One turn moves every row onto another: examples first, then more rows asked:
Gafes: [ 1.13 -1.71 -1.49 -0.91  0.89  0.36  0.90 -0.76 -0.51 -1.15  0.47 -1.40
  1.24  0.12 -1.75 -1.18 -3.14 -0.54 -0.46 -0.72  0.44 -0.72  0.98  1.45
  0.36 -0.78]
nup: [ 0.80 -0.86 -0.32 -0.59  0.02 -0.58 -0.89  0.51 -0.82 -1.62 -0.34  0.47
  1.08 -0.17  0.53 -0.06 -0.37 -1.12  0.10  0.22  0.63  0.04  0.34 -1.01
  1.30  0.43]
toba: [ 1.15 -1.15 -0.39 -0.24  0.13 -0.72 -1.08  0.44 -0.84 -1.52 -0.01  0.21
  0.89 -0.61  0.75  0.31 -0.28 -1.16  0.28  0.44  0.04  0.11  1.10 -0.84
  1.12  0.26]
ziz: [ 1.08 -2.89 -2.95  0.98  0.71 -0.18 -0.07 -0.60 -1.64 -0.49  0.54 -0.25
  1.24  0.00 -0.82 -1.06  0.05 -1.21 -1.95  0.60  1.08 -0.14 -0.46  0.76
  0.14 -0.70]
Dopo: [-0.21 -1.13 -0.60  1.32  0.19 -0.76 -1.15 -0.06  0.53 -0.57 -0.12 -0.73
 -0.96  1.16 -0.30  0.55 -1.08 -1.46 -0.21 -0.67 -0.36 -1.53 -0.27  0.14
  0.76  0.41]
dor: [ 0.20 -1.45 -0.95  1.36  0.04 -0.92 -0.46 -0.31  0.48 -0.41 -0.33 -0.94
 -1.30  1.05  0.17  0.71 -1.27 -1.56  0.31 -0.69 -0.83 -0.96  0.18  0.01
  1.03  0.21]
Nelef: [ 1.00 -2.92 -3.33  1.13 -0.01 -0.22  0.25 -0.86 -1.43 -0.84  0.74 -0.43
  1.01  0.51 -0.84 -0.88  0.16 -1.30 -1.84  0.43  0.72 -0.15 -0.06  0.92
  0.45 -1.27]
Bipa: [ 1.89 -1.81 -1.71  1.43 -0.92 -0.72 -0.21  1.02 -1.37 -1.00 -0.53 -2.80
  2.16  0.06 -0.11 -1.20 -0.51 -0.63 -0.50  0.49  1.36  0.00  0.00  0.29
  1.20  0.36]
kisi: [ 1.76 -1.76 -1.66  1.41 -1.10 -0.77  0.29  0.66 -1.42 -0.91 -0.77 -2.42
  1.80  0.48  0.11 -1.37 -0.22 -1.03 -0.79  0.61  1.33  0.24  0.39  0.49
  2.08  0.10]
nenop: [ 0.36 -2.16 -1.58  0.18  1.33 -1.08 -0.46  0.15  0.00  0.21 -0.75 -0.21
  0.44  0.60 -1.61 -1.78 -0.99 -0.10  0.40  0.33 -1.02 -1.38  1.84  1.85
  1.25 -0.22]
sopu: [ 1.52 -1.84 -1.89 -1.08  0.76  0.46  0.74 -0.99 -0.67 -1.30  0.19 -1.05
  0.68 -0.10 -2.00 -1.10 -2.39 -0.14 -0.48 -0.97  0.75 -0.94  1.36  1.28
  0.12 -0.74]
mimu: [ 1.95 -1.42 -1.80  1.86 -0.64 -0.54  0.25  0.68 -1.38 -0.65 -0.23 -2.80
  1.58  0.42 -0.25 -1.56 -0.81 -1.28 -0.56  0.78  0.98  0.31  0.00  0.22
  1.90  0.39]
Lodu: [ 0.73 -1.84 -1.13  0.72  1.31 -1.16 -0.44  0.34 -0.30  0.29 -0.65 -0.57
  0.15  0.21 -1.45 -1.61 -1.13  0.52  0.57  0.16 -0.58 -1.52  2.04  1.79
  0.71 -0.18]
Dera: [ 0.28 -0.98 -0.50  1.09  0.44 -0.30 -0.68  0.17  0.57 -0.19  0.16 -1.22
 -0.73  1.36 -0.21  0.87 -1.31 -1.96 -0.13 -0.64 -0.65 -1.17 -0.14 -0.12
  0.69 -0.10]
Tuge: [ 0.99 -1.72 -1.57 -1.29  0.81  0.84  0.36 -0.85 -0.58 -1.03  0.39 -1.04
  0.63  0.26 -2.04 -1.49 -2.33 -0.67 -0.68 -1.14  0.91 -0.72  0.80  1.77
  0.71 -0.93]

Nelef turns into Lodu
dor turns into Bipa
mimu turns into Gafes
And these:
kisi turns into sopu
nenop turns into toba

One turn moves every row onto another: examples first, then more rows asked:
Fudit: [-1.49  1.08 -0.55 -0.06  0.42 -0.49 -0.35  1.81 -1.88 -0.04  1.23 -0.67
 -1.57  0.38]
fetik: [ 1.23 -0.67  0.47 -0.78  0.62  0.99  0.27  0.46  0.83  0.25  0.29 -0.12
 -1.67 -0.75]
loder: [-0.27 -0.01  0.46  0.02  1.50  0.46  1.25  0.19 -1.41 -0.64 -0.36 -0.83
  0.64  0.03]
vuki: [-1.09  1.24 -0.24  0.37  0.23 -0.83 -0.74  1.04 -1.12 -0.09  1.53 -0.31
 -1.95  0.91]
tife: [ 0.37 -0.58  0.04 -0.71  0.40  0.59  0.04  0.27  0.65 -0.11  0.02 -1.71
 -2.31 -1.20]
Vaze: [-1.35  1.09 -0.40 -0.56  0.44 -0.90 -0.93  1.15 -1.05  0.45  1.52  0.16
 -1.56  0.50]
lasur: [ 0.72  0.15  0.22  0.48  0.68  0.08  0.25  0.38  1.03 -0.56  0.46 -0.84
 -2.30 -1.48]
figuf: [-1.42  0.65 -0.22  0.35  0.23 -0.86 -0.96  0.92 -1.12  0.26  1.53 -0.07
 -1.94  0.46]
Sel: [ 0.03  0.84  0.60 -0.13  1.11  0.44  1.57  0.41 -1.10 -0.37 -0.20 -0.09
  0.87 -0.12]
kive: [-0.31  0.93  0.81 -0.25  1.67  0.00  1.66  0.55 -1.19 -0.44 -0.41 -0.36
  0.43  0.38]
fege: [ 0.58 -0.66  0.30 -0.84  0.53  0.59  0.25  0.79  0.35  0.03  0.14 -1.70
 -1.99 -1.60]
pogiz: [ 1.24 -0.30 -0.05 -1.01  0.67  0.26  0.07  0.45  0.85 -0.27  0.22 -0.96
 -2.32 -0.90]
mokeb: [-0.99  1.13 -0.47 -0.34 -0.57 -0.93 -0.31  1.34 -0.86  0.15  1.57  0.12
 -1.57  0.67]
mida: [ 0.04 -0.15  0.66 -0.46  1.25  0.22  0.14  0.79  0.87  0.13  0.43 -1.47
 -2.81 -1.08]
toso: [ 0.80 -0.97  0.22 -0.70  0.83  0.19  0.19  0.55  0.78  0.10  0.76 -1.30
 -1.94 -1.43]
Kage: [-0.35  0.40 -0.72 -0.42  1.11 -0.21  1.28  0.55 -1.20 -0.54 -0.30  0.51
  0.71 -0.18]
pagus: [-0.31 -0.17  0.99  0.37  1.22  0.40  0.99  0.44 -0.93 -0.50 -0.95 -0.66
  0.54  0.08]
rigu: [-0.64  0.34  0.77 -0.93  0.46  0.74  0.72  0.43 -0.95 -0.97 -0.95 -0.14
  0.51  0.16]
Lazi: [ 0.22  0.55  0.53  0.00  1.45  0.35  1.06  0.38 -0.90 -0.79 -0.24 -0.50
  1.01  0.10]
nafon: [ 0.53 -0.43  0.18 -0.67  0.81  0.22  0.07  0.72  1.29  0.57  0.49 -1.48
 -1.99 -1.07]
zenef: [-1.68  1.49 -0.25  0.06  0.24 -0.71 -0.06  1.42 -1.23  0.53  1.58 -0.60
 -1.61  0.32]
bil: [-0.91  0.42 -0.86 -0.45  0.62 -0.96  0.28  1.77 -1.15  0.21  1.49 -0.24
 -1.89  1.20]
Madet: [-0.89  0.87  0.07 -0.67 -0.69 -0.75 -0.16  1.70 -1.56  0.00  1.30 -0.24
 -1.80  0.71]
besut: [-0.25  0.40  0.16 -0.34  0.94  0.03  1.69 -0.19 -0.83 -0.97 -0.31  0.04
  0.63  0.15]
fefi: [ 0.64 -0.30  0.74 -0.55  1.03  0.16 -0.55  0.64  0.89  0.28  0.18 -1.58
 -2.20 -0.99]
pizu: [ 1.19 -0.14 -0.02 -0.63  1.21  0.03  0.43  0.36  0.45  0.12  0.04 -0.87
 -2.93 -0.76]
zev: [-0.94  0.98 -0.04 -0.67  0.00 -1.00 -0.31  1.51 -0.34 -0.34  2.19  0.32
 -1.77 -0.15]
pufu: [-1.62  1.20 -0.57 -0.35  0.38 -0.29 -0.52  1.11 -1.28  0.10  1.91 -0.23
 -1.48  0.54]
solip: [-0.60  0.21  0.56  0.05  0.69 -0.41  1.31 -0.33 -0.91 -1.02 -0.72 -0.05
  0.39 -0.36]
bodo: [-0.25  0.59  0.50 -0.33  1.12 -0.12  1.75  0.63 -0.93 -0.65 -0.62 -0.78
  0.64  0.52]

pogiz turns into mokeb
toso turns into Vaze
pizu turns into Madet
And these:
fetik turns into zev
Fudit turns into pagus
fege turns into figuf
loder turns into fefi
vuki turns into bodo
lasur turns into bil
nafon turns into pufu

One turn moves every row onto another: examples first, then more rows asked:
Nili: [ 0.76  1.13 -1.23 -0.93 -0.08  0.91 -0.46 -0.14  0.02 -0.90  1.06 -1.15
 -0.92 -1.36 -1.14 -0.96  1.58 -0.94  1.39  0.07 -1.06 -1.70 -0.47  0.42
  0.71 -1.82  0.15  0.85 -0.41  0.88  1.64  2.41  2.75 -0.40 -0.08  0.83
 -0.78 -1.34  1.11  0.02  1.54 -2.28  1.70]
loso: [ 2.06  0.72 -0.96 -1.14 -0.40  1.05  1.28  0.65  1.51 -0.62  1.00  0.87
 -1.22 -0.14  0.60 -0.31  1.15 -0.76 -1.26  1.10 -0.07 -1.13 -2.04 -0.74
  1.59  0.31  1.23 -0.03 -0.47  0.11  0.76  1.98  2.86  0.83 -1.05 -0.27
 -0.59  0.15 -0.05  2.12 -1.40 -1.38  1.83]
leva: [ 0.38 -1.87 -1.01 -1.00 -0.32  0.19  1.00  0.95 -0.78 -0.12  0.33  1.13
  0.32 -0.06  1.06  0.17  0.24 -1.41  1.45  1.37 -0.21 -2.20 -1.52 -1.23
  1.35  0.84  0.41 -0.79  0.22 -1.34  0.52  1.72  2.12 -0.19  0.52  0.96
 -1.09 -1.15 -0.64  0.28  0.13 -0.28  2.39]
luf: [ 2.20 -0.01  0.79 -0.71 -0.55  1.15  1.41  1.00  0.66 -1.52  0.61  0.88
 -0.64 -0.29 -1.07 -0.89  1.25 -0.01 -0.34  0.03  0.52 -1.13 -1.94 -0.46
  1.07  0.05  0.65  0.42 -0.08  0.10  2.54  2.67  2.14  0.96 -1.31 -0.98
 -0.17 -0.21  0.43  1.51 -1.20 -1.01  0.72]
nivov: [ 0.99  0.22 -1.91 -0.44 -1.70  0.91 -0.17  0.53  0.43 -0.56  0.76  0.44
  0.09  0.20 -1.00  0.68 -0.22 -0.86  1.52  1.39 -0.55 -0.20 -0.96 -0.63
  2.63 -0.62 -0.04 -0.50  0.61 -1.28  0.23  1.33  2.14 -0.48  0.52  0.86
  0.05 -1.98  1.47  0.32 -0.60  0.12  0.14]
lonov: [-1.17  1.42 -0.36 -0.29  0.38 -0.06  0.07 -0.07  0.42 -1.50  1.53  0.83
  0.26 -0.25 -0.89  0.12  0.90  0.50  1.17  0.93  0.59 -1.62 -0.99  0.30
  1.57  1.04  0.93  0.26 -0.68 -1.10  2.42  3.46  2.41 -1.13 -1.37  0.59
  0.29 -1.63  0.81  0.04 -0.27 -0.08  1.24]
todag: [-0.46  0.64 -0.89  0.02 -0.41  0.20  0.19  0.43 -0.03 -0.60  1.28  1.81
  0.22 -0.16 -0.32  0.41 -0.61 -0.05  1.92  1.50 -0.16 -0.54 -1.22 -0.27
  2.57  0.33  1.04 -0.02  0.31 -1.12  0.95  3.53  2.55 -0.99  0.00  1.61
  0.01 -1.76  0.82  0.93 -1.13  0.84  0.33]
berem: [ 1.62 -0.17 -0.40 -1.36  0.06 -1.09  0.32  0.59  0.01  0.05  2.25 -0.90
  0.05  0.26 -0.95  0.59 -1.21  0.02  0.98  0.75 -0.92 -0.34 -2.64 -0.96
  0.00  0.20  1.05 -0.67  0.33  0.24  0.92  2.88  2.01  0.55 -0.18  0.41
 -1.69 -0.53  1.56  1.44 -0.38 -1.18  1.01]
Kazev: [ 1.19 -0.64  0.29 -1.87 -0.19 -1.01  0.76  0.30 -0.57  0.49  1.66 -0.57
 -1.43 -0.99 -0.25  0.15 -0.10 -0.59  1.44  1.67 -1.26 -2.22 -1.27 -0.85
  0.98 -1.14  1.26 -0.95  1.13 -1.17  1.75  1.36  0.84 -0.22  0.29  1.14
 -0.35 -1.50  0.24  2.39 -1.18 -2.08  1.74]
palug: [ 1.55  0.14 -0.19 -1.05  0.10  0.68  0.03  0.39 -0.62 -0.90  1.07  0.62
 -0.33 -1.11 -0.44 -1.47  1.16 -1.22  1.66  1.78  0.38 -1.86 -0.61 -0.64
  0.35 -0.32  0.79  0.09 -1.43  1.02  2.81  3.39  1.61  0.63 -0.82  0.70
  0.37 -0.91  0.39  2.50 -0.95 -3.13  0.06]
mib: [ 1.93  0.79 -1.62 -1.63 -0.31 -1.31  0.64  0.08  1.06 -0.23  1.82 -0.45
 -0.41 -0.31  0.40  0.64 -0.10 -0.37 -0.36  1.60 -0.67 -0.26 -1.53 -0.74
  0.60  0.42  0.92 -0.52 -0.41 -0.66  0.40  1.46  2.47  0.72 -0.32  0.07
 -0.98  0.41  0.82  1.95 -0.62 -1.42  2.12]
sif: [ 1.31 -1.12 -1.43  0.28 -0.61  0.54  0.83  0.06 -0.50 -0.64  0.64 -0.07
 -0.87 -1.03  0.85 -0.33  0.44 -0.37  1.72  1.66 -0.71 -1.15 -0.52  0.91
  2.30 -1.27  0.21  1.07  0.88 -1.01  2.68  0.81  2.41 -1.02  0.03  1.74
 -1.11 -0.59  0.34  0.84 -0.94 -0.28  0.59]
lesel: [-0.58  1.29 -1.03 -0.40 -0.21  1.74 -0.99  0.10  1.01 -1.17  1.99  0.09
  0.23  0.24 -1.24  0.03  1.85 -0.75  0.18  0.48  0.28 -2.28 -2.12 -0.22
  1.45  0.46  0.27  0.05 -0.64 -0.29  1.19  2.69  2.25 -0.89 -1.30 -0.04
 -0.38 -2.37 -0.02 -0.02  0.35 -1.26  2.17]
Mut: [ 1.80 -0.27 -1.57  0.05 -1.31  1.97 -0.23  0.51 -0.51 -0.07  1.34 -0.10
 -0.49 -1.54 -0.77 -0.82  0.28 -0.95  0.69  0.91 -1.43 -1.64 -1.29  0.30
  1.40 -2.57 -0.53  1.52  0.62 -0.09  1.19  2.11  2.41 -0.78  0.18  1.75
 -1.11 -1.48 -0.22  1.17  0.25 -0.99  1.84]
Gise: [ 0.65 -0.94  0.53 -1.38  0.24 -0.49  0.24  0.32 -1.37 -0.43  1.50  0.85
 -0.93 -0.35 -0.19 -0.73  0.02 -0.39  2.13  1.52 -0.08 -2.02 -0.71 -0.71
  0.18 -0.55  1.51 -0.43  0.37  0.47  2.25  2.29  1.04  0.37  0.13  1.06
 -0.57 -1.62  0.10  2.05 -1.68 -3.05  0.34]
Gonuz: [-0.43  0.94 -0.19 -0.11  0.91 -0.57 -1.19 -1.04 -0.15 -0.84  2.22  0.87
 -1.12 -1.52  0.71 -0.87  2.02 -0.80  1.85  0.48 -0.42 -1.22 -0.56  0.32
  0.98 -0.52  1.04  0.70 -0.49  0.89  1.62  2.70  2.32 -0.37 -0.30  1.20
 -1.16 -0.75 -0.15  0.83  0.84 -1.19  1.72]
zevaf: [ 2.03 -0.32 -0.99 -0.48 -0.45  1.85  1.00  0.79  0.37  0.01  1.59 -0.34
 -0.39 -1.17 -0.22 -0.06  0.02 -0.64  0.62  1.01 -0.40 -2.77 -2.55 -0.49
  1.57  0.24  0.30 -0.59 -0.17 -1.40  1.04  1.21  1.46  0.70 -0.27  1.33
  0.57 -1.55  0.67 -1.23  0.09 -0.30  2.64]
Mabup: [ 1.57  1.12 -1.16  0.45 -0.08 -0.31  0.02  1.18 -0.68 -0.22  2.19  1.22
 -0.11  0.42 -1.36 -1.46  1.15 -1.18  1.77  0.33  0.33 -2.26 -1.59 -1.16
  1.99  0.31  2.19  0.72 -0.80  1.27  0.17  3.51  2.32 -0.79 -0.88  0.78
  0.17 -1.04  0.64  0.48  0.11 -1.01  0.64]
vebam: [ 0.48  0.68 -2.16 -0.50 -1.56  1.35 -1.02  0.52  0.61 -1.27  1.29  0.05
  0.95  0.36 -0.82  0.22  1.50 -1.53  0.79  0.77 -0.37 -1.02 -1.45 -0.05
  1.92 -0.17 -0.70  0.29  0.32 -1.17  0.20  1.18  2.35 -0.40  0.47 -0.40
 -0.21 -1.91  0.00  0.57  0.02 -1.42  2.03]
Vilo: [ 2.35  1.92 -1.49 -0.03 -0.22  0.13  0.51  1.16  0.06 -0.96  1.71  0.09
  0.63 -1.08 -1.04 -1.75  0.96 -1.00  1.55  0.76 -0.14 -2.43 -1.74  0.40
  1.94  0.64  0.61  1.36 -0.32 -1.16  1.21  2.70  2.23  0.28 -0.24  0.68
  1.37 -0.28  0.71 -0.14 -0.08 -1.37  2.72]
zab: [ 1.88  0.17 -0.83 -1.37 -0.37  0.04  1.29  0.83  0.20  0.56  1.71 -1.67
 -1.18 -1.47  0.49  0.23  1.22 -1.69  0.99  1.49 -1.88 -2.29 -1.91 -0.18
  1.75 -0.93  0.96 -0.56  0.01 -0.90  1.80  1.75  1.96 -0.21  0.04  0.74
  0.74 -0.74  0.44  3.10 -0.57 -1.89  2.24]
puvur: [ 0.90 -0.77 -0.75 -0.73 -0.53 -1.77  0.45  0.44 -1.01 -0.53  0.47  1.15
 -0.01  0.32 -0.98 -0.44  1.01 -0.81  1.71  1.05  0.80 -1.60  0.08 -2.03
  1.21  0.44  1.07 -0.55 -0.84 -0.32  1.07  1.77  1.55 -0.95 -0.78  0.24
 -0.51 -0.89  0.65  0.11  0.84 -0.26  0.25]
kavo: [ 0.27 -0.15 -0.32 -0.40  0.66  0.04 -0.23 -1.01  0.61 -0.19  0.85  0.70
 -1.94 -1.25  0.59 -0.88  0.77 -0.62  1.83  1.97 -0.07 -1.38 -0.95 -0.52
  2.36 -0.59  1.23 -0.11  0.23 -0.14  2.29  2.26  1.74 -1.11 -1.25  2.43
 -1.97 -0.83  0.51  0.70 -0.22 -0.13  0.32]
gif: [ 2.32  0.57 -0.77 -0.52 -0.42  1.24  0.51  0.69  0.17 -0.04  2.04 -0.60
 -0.66 -1.78  0.15 -0.58  1.92 -1.80  0.69  1.48 -0.78 -2.04 -1.52 -0.34
  1.18 -0.69  0.62  0.02 -1.83  0.61  2.33  2.79  1.93  0.31 -0.89  0.57
  1.33 -0.57  0.31  3.12 -0.36 -2.14  1.02]
fazet: [ 1.53 -0.53  0.95 -0.84 -0.02 -0.21  0.66  1.32 -0.51 -1.21  1.21  0.42
  0.62  0.07 -1.46 -0.76 -0.26 -0.11  1.40  0.00 -0.31 -0.63 -2.59 -0.43
  0.30  0.26  0.50  0.55  0.87  0.00  2.27  3.96  2.11  0.69 -0.32 -0.38
 -1.22 -0.40  0.55  1.90 -0.88 -1.15  0.97]

mib turns into luf
sif turns into Nili
And these:
Kazev turns into gif
todag turns into vebam
Vilo turns into puvur

